Look-ups in named tables: a row name and a column name give one cell, copied from the table.

ruraguk =
,zorapun,zirivi,bof,visones,veno,bonedo,vike,noteza,nal,zozadu
bodazu,114,133,105,154,170,138,136,173,145,150
rep,164,211,186,54,192,112,184,180,141,101
bigo,153,141,148,178,119,178,130,103,159,182
kupugok,206,186,192,135,141,104,160,109,111,91
nus,130,120,126,173,136,160,129,147,146,168
vab,129,145,130,116,180,129,167,176,148,126
lorem,145,183,149,82,167,122,173,214,130,99
mosas,171,200,178,91,179,130,172,154,154,129
lud,128,93,102,220,110,171,120,123,151,177
kovofa,130,148,98,160,153,172,147,144,177,180
kegu,128,141,137,130,150,163,155,171,155,158

vike of kovofa: 147
zirivi of bodazu: 133
nal of nus: 146
bof of mosas: 178
bonedo of mosas: 130
bonedo of bigo: 178
zirivi of bigo: 141
vike of rep: 184
visones of kovofa: 160
zorapun of bigo: 153
zorapun of kegu: 128
veno of rep: 192
zirivi of nus: 120
vike of kegu: 155
Which row has the largest bonedo? bigo

pigena:
         mev  mikodid  nov  dugi  zug  kovitat
dofe     307       38  144   219  760      243
maponub  859      655  687   687  649      265
zivot    243      106  288   764  606      226
lur      586      633  607   808  382      665
gan      697      454  553   401  678      740
bor      327      550  629   349  300      442
ras      343      385  412   270  899      309
gusif    774      896  904   819  378      932
nokule   855      702  832   784  520      622
velelen  816      637  758   345  528      437
kav      399      636  630   908  539      327

What is the mikodid of kav in pigena? 636
What is the nov of gan in pigena? 553
What is the mikodid of gusif in pigena? 896
What is the dugi of nokule in pigena? 784
What is the zug of maponub in pigena? 649
What is the nov of nokule in pigena? 832
What is the mev of dofe in pigena? 307
What is the dugi of kav in pigena? 908
What is the nov of maponub in pigena? 687
What is the mikodid of velelen in pigena? 637
What is the mev of nokule in pigena? 855
What is the zug of gan in pigena? 678
What is the zug of ras in pigena? 899
What is the zug of bor in pigena? 300

gaz =
,muro,gud,dival,sol,vedenim,panitis,mon,bag,sotivol
peb,0.06,0.36,-0.56,-0.28,-0.59,0.24,-0.39,-0.58,-0.58
vibi,0.42,0.24,-0.73,-0.56,-0.73,0.02,-0.29,-0.47,-0.72
kis,-0.69,-0.75,0.57,0.16,0.44,-0.51,0.08,0.39,0.48

vibi, bag => -0.47
kis, sotivol => 0.48
vibi, vedenim => -0.73
kis, gud => -0.75
vibi, mon => -0.29
peb, panitis => 0.24
peb, mon => -0.39
kis, muro => -0.69
kis, bag => 0.39
peb, bag => -0.58
kis, vedenim => 0.44
kis, dival => 0.57

pep
         mokoz  kesefo
ruf      21574   44471
zok      27217   65459
vutaf    70004   99686
bozefef  37054   51791
tiro     59545    2536
bunug    35902   29098
virogeb  44160   57271

What is the kesefo of ruf in pep?
44471
What is the kesefo of tiro in pep?
2536
What is the mokoz of ruf in pep?
21574
What is the kesefo of bozefef in pep?
51791
What is the mokoz of bunug in pep?
35902
What is the kesefo of zok in pep?
65459
What is the kesefo of bunug in pep?
29098
What is the mokoz of vutaf in pep?
70004
What is the mokoz of virogeb in pep?
44160
What is the mokoz of zok in pep?
27217
What is the kesefo of virogeb in pep?
57271
What is the kesefo of vutaf in pep?
99686
What is the mokoz of tiro in pep?
59545
What is the mokoz of bozefef in pep?
37054

lud:
	konop	pegiri	zifi	gimipu	rulorim	voso
tof	106	203	178	41	131	110
ber	122	60	118	160	133	106
zot	163	141	83	141	91	170
pakase	45	178	157	45	96	88
gokur	27	66	191	172	122	86
vota	81	197	217	48	76	43
bibe	103	196	176	48	121	39
gipag	171	152	64	182	109	199
tonoki	44	98	199	21	184	147
mak	126	171	85	163	73	155
degamo	130	207	174	21	110	62
sabem	127	152	222	10	120	74
sud	129	150	64	81	75	138
nelega	179	151	93	51	137	94

gimipu of tonoki = 21
voso of gokur = 86
voso of pakase = 88
zifi of gipag = 64
voso of vota = 43
rulorim of sabem = 120
konop of tonoki = 44
rulorim of nelega = 137
zifi of ber = 118
konop of vota = 81
pegiri of tof = 203
gimipu of tof = 41
konop of degamo = 130

